Each named turn below is shown by a few rows before and after it. Which turns, in which order, take the first row of each later pair to the second? The first pair is answered.
turn daf:
[  8   4 -11  -6  -6  -4   9 -15   0] |-> [  7   9 -10  -1  -3 -18   7  -2  -3]
[ -1   3   5  -9 -12  16   8 -17   5] |-> [ 10  20  -1  -9   2  -7 -10  -1  11]
[ 13   1  -6  13  19  12 -14 -20  -9] |-> [  5   5   3  24  19 -13 -10   2 -13]
turn Lener:
[  1 -15 -29  -5 -11  18 -28   7   3] |-> [ 16   3 -19   6  19 -14 -34  10   2]
[  0  16 -32 -10  -5   0  -6   6  10] |-> [  4  22 -28  -9   4  -9  -6   6  13]
[  2 -12 -20  26  23 -10 -14   3 -19] |-> [ 15   8   2  13  33 -10   7 -25  -7]
[ -8  -2  33 -23 -27  16   6   7   6] |-> [-14 -14  17  -7 -26   6 -16  35  -4]
turn sata:
[-13  -9   5  -8 -21  14 -15  -3  14] |-> [-12 -18  10   1 -16  18 -13  -7   5]
[-13  -2 -16  -5 -19  -3  -6  23   4] |-> [-19 -15 -12   8 -16   6  15   4  -7]
[-13  -2   9   6  -7  -3  10  10  -8] |-> [-11   5   5   0  -9  -7   3  18   0]
[-8  5 10  4 -9 -2 22  0 -7] |-> [ -2   6  15   6  -2 -13   0  17 -10]
Now pairs of rows:
Between the rows of a pair lie two turns.
[ -5 -15  -8  -5 -15  22  -5  -5  -3] |-> [ 15  14  -4 -12   8  -6 -17  -2  10] => daf Lener
[ -6  -9  -9 -15 -27  10 -25  28   8] |-> [-12 -18 -21  21  -6 -12 -15  26 -11] => sata Lener
[ -6 -19 -15 -13 -18  28  -2  -7  -5] |-> [ 14 -11   1   4  18  -9 -30  15 -16] => sata Lener
[-19 -10  31   0 -10   2  13  26 -13] |-> [  1 -18 -12  -6   3  23 -32  19 -10] => daf Lener
[  3 -25  -1  -4  -1  13   5  -5   0] |-> [ 16  -5  -3 -15  13  -2  -6  -6  11] => daf Lener
[  3   6  12  -9  -1   6  24 -20  11] |-> [ 11  -2  19   6  21  -5  10 -15  -2] => daf sata
[-11   6 -17 -19 -24   8  16  -2  24] |-> [  0 -25  19  23  16  -6   0   1 -18] => sata Lener
[-12  -9  25   6  -3  17  14  14 -11] |-> [ -6   1  13 -16 -15  28   0  16   4] => sata daf
[ 4  2 12 -1  0  1 -3 -2 -4] |-> [ 0 -4  6  1 -5  5 -6  4 -6] => Lener Lener
[-12   3 -15  10  -8   0  18 -15   0] |-> [  1  -4  -8  21  13  -4  -6  -8 -12] => daf sata
[-14 -17  10  -5 -17  20  10   0   8] |-> [  2 -15   9 -11  -4  17 -22   9   7] => sata daf
[  9 -12   9  -5  -9  20 -17  11  -8] |-> [  5  -9  16   1  -9   7 -14  22 -10] => daf daf
[  9   0 -10  -6  20   2   0  -6  16] |-> [ -9 -15   4   3   6   9  20  -6   4] => daf daf
[ -3  -4 -12   3  -2 -15 -13  10  -1] |-> [ -7  -3  13   1  -3 -11  14  -7  -4] => Lener daf
[ 13  -1  26 -13  -4   0   6 -16   6] |-> [ 10   2  30  -8  -3 -14   8  -5   4] => daf daf
[ 11 -12 -15   7   9   4 -31   4  -7] |-> [  5 -22 -13  16   7  13 -10 -15 -12] => sata sata
[ 17  10   1 -17  -4  13 -16  -1  11] |-> [  2 -19  -9   6  -6  22 -12   1  -9] => sata Lener
[  8  -7  24   0 -15   8  -6  19 -13] |-> [ 18  -5  10  -2  -5  11 -23  16 -11] => daf Lener
[-5 -1  0  7 -2 -2  2  8  1] |-> [ 3  3 -7  3  3  2 -5  2  6] => daf daf
[ -5   0  -9   8  -1 -13 -14  28  -6] |-> [  3  17   9   4   9 -13  22 -13   3] => Lener sata
[ -1   2  22 -14 -17  15  16  -6   5] |-> [ -1   0   8  11   1 -18 -12  29  -9] => Lener Lener
[-13   4   4  -6 -10  -2   6   9  -1] |-> [-11  -1   7   2  -1  -6   5   9  -8] => sata Lener
[ -8 -22   4  20   4   6  15 -10  -5] |-> [ 14  14  16 -10  10 -14  -7   4  17] => sata Lener
[  2   7 -44   0   6   5 -13 -11   8] |-> [-25 -18 -21  12 -16  13  19  -7  -7] => daf daf
[  6 -22   4   8   0  16 -28   3 -15] |-> [  8   8 -22  -7  -7  -2 -28  15  10] => sata Lener
[ 19 -16   0  15  14  -8  -6  -5 -16] |-> [ 24  -2  10   7  16 -14   1 -11  -8] => Lener daf
[  2   3  -6  10  -4 -14  33  16  -9] |-> [  2   9  -9   4  -7 -17  27  22  -3] => sata sata
[-10   8  26  -9 -17 -11  27  -2   0] |-> [-19  -6   8   7 -18 -22   4  27 -10] => Lener Lener
[-27   5 -12   0 -33   9   6   0  11] |-> [-10  30   2  12   3 -32   0   3  10] => Lener Lener
[  2   5  -4 -18 -21   0   3  -7   8] |-> [  1 -19  10   9  -4  -2  -3  -4 -17] => sata Lener
[ -4  -5  -5   0 -13   4 -16  14  -1] |-> [-10  -9  15   8 -11   2   5   5 -10] => Lener daf
[ -9  -9 -12  17  -4   1   8  -1  -1] |-> [ -9 -14  -8  13  -9   7  -1   5  -3] => sata daf
[-21 -40  14  30   3   9  21  -9 -29] |-> [ 26  -4 -29 -10  27  17 -36 -20   8] => daf sata
[ -4  15  10   5  24 -17  10   2  -1] |-> [-20 -16   1   6  -1  16  17  -2 -11] => daf Lener
[ -5 -20   7   3 -11  23   0  -5  -4] |-> [ 18   7  -3  -9  10   6 -21  -6  10] => daf Lener
[ -2  -7  -4  19  13 -10   1   2 -14] |-> [-17  -1  -4   7 -12  -4  17   8  -2] => sata daf
[-7 -8 30  1 -2 15 13 -9 -4] |-> [ 14   3  12  -9  16  17  -6 -24   7] => daf sata
[ -6  -1  10 -32 -16  -1 -14  10  15] |-> [-19 -18  18 -14 -15   9  18 -10   1] => daf sata
[ 13  -6  -5   6  39   9  -5 -34 -10] |-> [  4  35 -15  -8  22 -27   4  -4  18] => daf sata
[-3 22 10 -4  2 -2 10  2 -2] |-> [  2  11  11  -3   6  13   7 -11  -6] => sata daf
[-11   9 -14 -11 -24   3  22  -2  13] |-> [ -5  14 -27 -10 -16  -5   3   9  16] => daf Lener
[ -7  -4 -21  15  10   6   6  -8  -1] |-> [  9  13  -3   5  24  -6  -2 -10   6] => sata Lener
[-14  -2  14   4   5 -25   4  29 -16] |-> [ -6  15  28 -12   7 -22  16   9  -3] => Lener sata
[ -4   6 -28   3   1  -9  -6  20   0] |-> [ -4   6  -8  14  10 -22   9  17  -9] => daf Lener
[ 6 13  8 -5  4 -8  6  0  8] |-> [  6   8   4  -8   0   7   7 -10   9] => daf daf
[  8 -13  16  19  21   1   3 -12 -20] |-> [ 12 -14   9   6  14  21   4 -26 -11] => daf Lener
[ 8  0  7 -1 13 -3 -7 -6 -3] |-> [  3  11   3 -10   1 -10  -1   3   6] => daf sata
[ -7  -7  -2 -12 -32  10 -16  25  10] |-> [  8   7   0  -2  -5 -18 -29  29  10] => daf Lener
[-13  -2  -4   2   1   7 -29  12   3] |-> [-16  -9   0   2  -6  17 -23   6   1] => daf daf
[ 25 -12  16  -5  26  -2  -3 -11 -15] |-> [ 14 -18  23 -11   7  12  13 -16 -14] => daf Lener
[-19   1 -14  -3 -18  13  39 -21   9] |-> [-22 -19 -27  20 -10  -7  -6  27 -12] => Lener sata
[ 10   2   3  20  27 -19   4  -2 -11] |-> [-13   4   9  12  -6 -13  32   2  -4] => sata daf
[-18 -10   5   7 -11  -4   3   2  10] |-> [-11 -14  -2   3  -6  10   1 -12  10] => Lener daf
[  3  -4 -11  -1  13   9  15 -17  -3] |-> [  0  -9 -20  11  15   0   2   0 -10] => Lener Lener
[  5 -17  22  -3  14  -3  -3   2  -5] |-> [  4 -21  17  -9   8  11  -6  -5  -4] => daf Lener
[-13 -17   4   4 -21   8   2  21  -7] |-> [  2 -18 -12  -4 -10  29  -8  -6  -3] => daf sata
[  4 -20   3 -18 -12  33 -32  11   3] |-> [-13 -22  21  -1 -19  11 -16  35  -8] => daf daf
[ 27  -8  36  -9  18   1 -37   3 -13] |-> [ 22   2  46 -13  14  -9 -26   9  -8] => Lener daf
[-11   8 -31  22  -5 -28  27   0  -6] |-> [  6 -18 -13  29  11 -18 -22  16 -27] => daf sata
[  7   4 -25  -3   3  -4 -30  25   4] |-> [  3  19 -37   3   9 -11   2   2  12] => sata daf
[ 26  -9  12  10  29  15   3 -23 -10] |-> [ 21   9  -1  -5  15  20  21 -32   9] => sata sata
[ 4 -2  2 -4  4  0 -7 20  3] |-> [-4 -4  2 -8 -6  9  4 16  5] => daf sata
[ -6 -19  30   9   8   4   2 -11 -17] |-> [-17   0  29 -13 -21  -3   2  14   2] => sata daf
[-2 -3 30  3 -1  7  4 -1 -2] |-> [ 11  10  23  -3   9  -5 -10   5   6] => daf daf
[ -5  -6 -22  16   2 -17  -3   7 -15] |-> [ -3  -4 -24   3  -6  -8 -18  15  -9] => daf sata
[  1   0 -12  -6  -5   2  -9  -2   2] |-> [ -7  -2  -1   5  -4 -10   1   7  -8] => Lener daf
[ 26  -7  12 -17  15   0 -19  -5  -7] |-> [  7  16   5 -28 -10 -12  16   1  14] => daf sata
[-22   3  -6  10 -13  -8  22  26 -10] |-> [ -7  -6 -36  12   3   6 -10  18 -12] => daf Lener
[-10   0   0  15   7  -8  10  13 -10] |-> [-12   1   6   2  -3   6  24  -4  -3] => Lener Lener
[ -5 -17 -24  32  19  13  -6  -8 -19] |-> [ 14   9  -7  22  37  -4   3 -23  -7] => daf Lener
[ 17  -1  -8  -5  10   3 -16   7 -16] |-> [ 12  -9  -5   3  10  10   0  -7 -21] => sata sata
[-13   8 -10  -1  -2  -1  19  -9  -2] |-> [ -3  -5  -3  10  16  -3  -2  -5 -16] => daf sata
[  1   0  -2  -8 -14   6  -1  -8   5] |-> [ -5  -6 -11   2 -12   4  -1  -5  -2] => Lener sata
[-20   9  13   9  -7 -15  31  15  -5] |-> [-17  15   9   2 -11 -18  25  22   0] => sata sata
[ 19  22  -4 -13   8  -7 -17  -9  14] |-> [ 11 -14   9   5   5  21  -3 -27 -11] => Lener sata
[ 10 -12 -10 -10   2  20  -2 -23   8] |-> [ 14  -2 -14 -17   0  15 -14 -12  15] => sata sata
[ -1   7 -11   5   8  -9   4  -2   8] |-> [ -5  -2   2  10   7 -11   0  12  -2] => daf sata
[  0 -16   7 -11  -6  11  14  -3  -9] |-> [  7 -10   6   3  13 -15   3  10 -14] => Lener Lener
[  4  -8 -17   1 -12   4 -11 -14   0] |-> [  5  -1 -20   6  -5  -5  -6 -15   3] => Lener sata
[ -1  22 -48 -13 -17 -13  -8  14  35] |-> [ -8 -28 -21  46  16  -8  18 -16 -20] => sata Lener
[  8   5   1  -6  12   0  -9 -12   4] |-> [  4  -6   2  -4   7  12 -13 -11  -2] => Lener sata
[  5  23  -9 -11  -1 -20  12  12  15] |-> [ -5 -13  21  12  -2 -11   8  22 -17] => daf sata
[-13   1  -7  -4 -15 -11  -3  16   8] |-> [-13  -9   2   7  -6 -11 -10  18  -4] => sata sata
[ -4  -5   9   7 -12  12   0 -11   0] |-> [  4   3  -1   6  -1   9  -4 -19   4] => daf sata
[  8   7  11 -25 -10   9   1  -1  16] |-> [  7   1  -5  -8  -2 -10 -21  26   4] => Lener Lener
[-11 -33 -39   7 -20  20 -12  13 -10] |-> [-12 -30 -43   4 -24  20  -7  11  -5] => sata sata
[  5 -14  -5   2   4   3 -19   8  -8] |-> [ 11  12  -6 -12   5  -4   3 -13  12] => Lener sata
[  9  -3  37   7  -5   4  29 -17  -9] |-> [  6  -7  13  -8 -25   2 -22  35   0] => Lener sata
[ -5   4   9 -14 -18   0  -9  17   2] |-> [ -3   2   4  -7  -9  -6 -19  21  -1] => daf Lener
[  9   9   3   2  15 -10  -7  -8   0] |-> [-5 -9 -9 -6 -9 17 -8 -5 -2] => Lener Lener
[  2  18  10  -1  18 -13  31 -28  -3] |-> [  5   8  28 -20   4  12  19 -29  -2] => sata Lener
[ -7   7  14 -18 -11   8  -3   7  -7] |-> [ -8  -1   6 -16 -11  15 -11   8  -9] => Lener daf
[-10 -16  -2  17   0   6   9  -3 -14] |-> [-13   0 -14   2 -11   8  17  -6   5] => sata sata
[ 25 -10   3  -2  19  19  -7 -21 -11] |-> [ 19 -18  -8   4  16  18 -20  -5 -16] => Lener Lener
[ 7 -6 -6  9  9  3 -4 -1 -8] |-> [  4  -2 -10   6   4   7   8  -9  -3] => sata sata
[ -4   2  36  -2 -18 -11  11  22  -2] |-> [ 24  21  12 -22   2  -6 -20   6  17] => daf daf
[  8 -10  11   7  10  -9 -24  14 -15] |-> [ 12 -15   3  -1   8  14 -24  -5 -11] => daf daf
[  1  -5  20  14  11 -13  -8   9  -8] |-> [  5   4   6 -12  -3   2 -23  10  12] => daf sata
[ -5  12 -13 -25 -23  13   4 -11  21] |-> [  6   7  -1 -22  -9  -1 -35  19  11] => sata sata
[  8   3  17 -11  -2   5  -3  -5   9] |-> [ 3  5 17 -7 -3  1 10 -8  9] => daf sata
[  8 -25 -20   6   1  28 -14 -20  -9] |-> [ 25  -2  -3  13  31  -3 -13 -27  -7] => Lener Lener
[ -6   6  -7   3  -4   2  24 -15   2] |-> [ 9  4 23  3 13 -4  5 -9 -8] => sata Lener
[ 11   0   2  -3  12   3 -12   8  -4] |-> [ 6 -2 18  0  8  0  4  7 -8] => daf Lener
[-11  18 -21   5 -11 -32   0  29  11] |-> [-10  -4  -4  26   4 -32  -7  32 -11] => sata sata
[-17  -7 -21  23 -14 -15  15  10  -6] |-> [-16  -1 -26  16 -15 -17  12  13   2] => sata sata
[ -5  30  -6  -2  10 -11   0   5  15] |-> [-19  14 -16  -7 -14  12   0   8  12] => Lener Lener
[ 13   7  11 -12  -6  23  -6   1  -6] |-> [  6  -1   1  -1  -8  23 -12  14 -13] => sata Lener
[ -4  12  30 -23 -17   2   7   5  12] |-> [ -2   1   2 -27 -23  20 -17  10  14] => Lener daf
[  5  18  13  -1   5 -20  17   5   5] |-> [  6  12  17   2   8 -22  11   8   1] => sata sata
[-3  4 -6  3  6  2 23 -5 -6] |-> [ 8  8 14 -6 15  1 10 -2 -6] => sata Lener
[ -4  14 -13 -10  -5   7  10  -6  11] |-> [ -4  11 -19   2   5  -9  -5  11   5] => Lener Lener
[  3  -3   1  13  17   5  -8 -13   2] |-> [ -1 -11  -5  12   8  16  -7 -13   1] => Lener Lener
[-20  -5 -33  15 -10  -3   5  11   5] |-> [-12 -15 -32  16  -2  14  -4  -2  -2] => sata daf
[-16  -1 -14 -15 -15   8  13  11   7] |-> [ -9 -21  -4   6   5  14  13  -4 -15] => daf sata
[-10 -14 -11  -3 -26   9  -8  -9  -2] |-> [ -6 -10 -17   5 -13   6   2 -26  -4] => daf sata
[ 14  11 -15  -2  12  -4  -4 -11   2] |-> [  5   3  -2  14  13 -17   8  -2  -8] => sata daf
[  6   9   2   6  11 -19  16 -12  -1] |-> [-10 -13  -6   5 -12   8  20 -12  -6] => daf Lener
[ -9  -4   9  -5 -26   4   4  13   3] |-> [ -5  -9  12  11  -9 -13  -3  21  -8] => sata Lener
[-11 -16   4  -8 -24  10   1   7  -2] |-> [ -6 -23  -2  -1 -15  15  -6   2  -9] => Lener daf
[ 3 -9 21  0  6 -3 -6 14 -5] |-> [  1 -12  23  -7   0   9   1   6  -2] => Lener Lener
[ 7 -4  6 13 -3  6 -7  8 -6] |-> [  2  10  -3   3 -14   1   2  10   6] => sata daf
[-24  15 -12   4  -7 -16  18  21  -1] |-> [-21  21  -3  -6  -8  -9  31   6   5] => Lener Lener
[-10   6   1  13  -1  -9  29 -10  -1] |-> [ -5  21  -8  -1  -6 -18  16   2  14] => sata sata
[ 11   9  13 -10   9  -3  -4  -5   3] |-> [  6  10  14  -6   8 -10   7  -7   1] => sata daf
[-11  13 -18   1  -2 -20  13  18   6] |-> [-12  13 -12  -9 -11  -4  26   1  11] => Lener Lener
[ 16   4  -9 -21   8   5 -30   0  12] |-> [-13 -25  12  -8 -17  25   5  -5  -6] => daf daf
[ -5   9 -37   4  -4   0   9 -10  12] |-> [  8  -2  -2  22  26  -9   7 -17 -11] => sata Lener
[-16   0 -12  -4 -21  -5  20  -7  -5] |-> [  1 -19  -6  13   9   0  -5 -15 -24] => daf sata
[ -9  -2  -2   5   0 -10  -5  11  -8] |-> [ -6  -4  -6  -6  -7   4 -14   6  -3] => daf sata
[  1   7 -14  -6 -12   9  13  -5  12] |-> [  5   9 -19   7   4 -12  -1  10   7] => Lener Lener
[ -2  -3  11 -16 -22  15  10 -21  11] |-> [  2  -2  -2  13   3 -26 -21  17  -4] => Lener Lener
[ 18  19  -2 -29   0  21  11 -31  22] |-> [  7  -4 -37   6   8  -5 -35  27   0] => Lener Lener
[-10  -7 -16  -4   6  12  -4  -3   3] |-> [-15   0 -15   1   7   1   9  -4   5] => daf sata
[ -9  -2  -2  12  -8  -9 -21  32  10] |-> [-14  -6  31  10 -10   8  20  -3   4] => Lener daf
[ 12  18  -2 -12   9   1  -1 -12  11] |-> [ -5  -1  13  -4  -6  12  21 -11  -2] => daf daf
[ -2  13  -2   2  -7 -12   2   4   9] |-> [-11   0  -3   7 -13  -6   4   7   2] => daf Lener
[  5  -5  -4  14  30 -11  20 -15  -9] |-> [-12 -23 -18   9   4  13  17 -10 -13] => Lener Lener
[  5  -9 -25   9   7   6 -14  -4  -3] |-> [ 10   5 -24   5  15  -6 -11  -9   4] => sata Lener
[ -2  13   3 -10   3 -20 -34  22  14] |-> [-29  -4  17  -9 -28  -5  -2  22   7] => daf sata
[  6 -13  12  -3  -8  12   3  -3  -5] |-> [11 -7 11  6  8 -8 -6  8 -7] => Lener Lener
[ -4  36  12  -3 -13 -30  14  10  30] |-> [-22 -14  22  25 -19   6  36 -14  -2] => sata Lener
[  2  -7  13   4  18  -1 -14  -4  -8] |-> [  4  10  10 -18   8   1 -15  -4   9] => Lener sata
[ -3   6 -29  10   5  -3  14 -14  12] |-> [ -4  10 -21   8   3  -9  23 -10  13] => daf Lener
[  0   3 -22  14   9 -12 -14   5   1] |-> [ -4   8 -25  11   6  -7   6 -13   8] => sata Lener
[-11   9   4   7  14 -30   0  25   4] |-> [ 10   4 -21 -17  15  17 -15 -16  15] => daf daf
[ 10   2 -14 -20   3  17 -13 -15   7] |-> [ 13   5 -19  -9  15  -2 -24  -1   2] => Lener Lener
[ 12   1  -9  -6   8   7 -22  -5  -4] |-> [ 10  -8  -7   3  10  12 -15 -13 -12] => sata sata
[ 13 -10  30 -23  -3   4 -25  15  -1] |-> [  5 -27  36  -6   1  13  -6  -5 -14] => sata sata
[ -5  12  -2 -24 -24  -2  -8  17  14] |-> [ 19  10 -17 -16  10  11 -16 -23   8] => sata daf
[ -5 -10   5  12  -4 -13   2  11  -9] |-> [ 13   2 -11  -1   7  -8 -16  -1   1] => daf daf
[  3  15   7 -17  -5   4 -11   3  17] |-> [ -8 -10   9   0  -6  22   8 -15  -1] => Lener sata
[ -9 -13  -1 -12 -25  12 -30  30   1] |-> [-15 -12 -22  17 -11 -12 -20  35  -7] => sata Lener
[ -9  10  17  15  17 -18  16  -8  11] |-> [-23 -19  -3  14  -7  20  11 -11   6] => daf Lener
[ -5  13  -5   3  28 -10  -7   5 -15] |-> [  2  14  12  -8  26   1  -5  -7 -13] => Lener sata
[ -9  11 -31   2   0 -17   1  25   9] |-> [ -6  -5 -18  16  13 -17  -8  29  -9] => sata sata
[ -2 -12  11   2   1   2 -19  14  -3] |-> [ -7 -20  10   9   0  12   0  -3  -7] => sata sata
[ 10  -3 -11   6   9  -3 -25   8  -6] |-> [ 12   4   5 -12   0  16  -2 -20   4] => Lener Lener
[ 21   0  16 -21  12  14 -11 -14   0] |-> [  0 -12  35  -6   0   6  11  -1 -13] => daf daf
[  2 -18  11   6   3   2  -9  -3  -7] |-> [  7   4  -7 -14  -5   3  -9  -7  13] => daf sata
[  0   2 -18  -5  -1   8  -1 -15   1] |-> [ -1  -5 -20   6   4   4  -7  -6  -8] => Lener sata
[ 10 -28   9   2   7  26   6 -14 -14] |-> [  4 -14  20  15  14 -17   2  20 -17] => daf daf
[-23 -14  -3  20  -9  -5  24   0 -17] |-> [ -3 -12 -19   7   4  20  10 -33  -7] => Lener daf
[-18   2  -3  13  -5  -9  31  -3   0] |-> [  3  22 -18   3  11 -20   7  -1  11] => daf daf
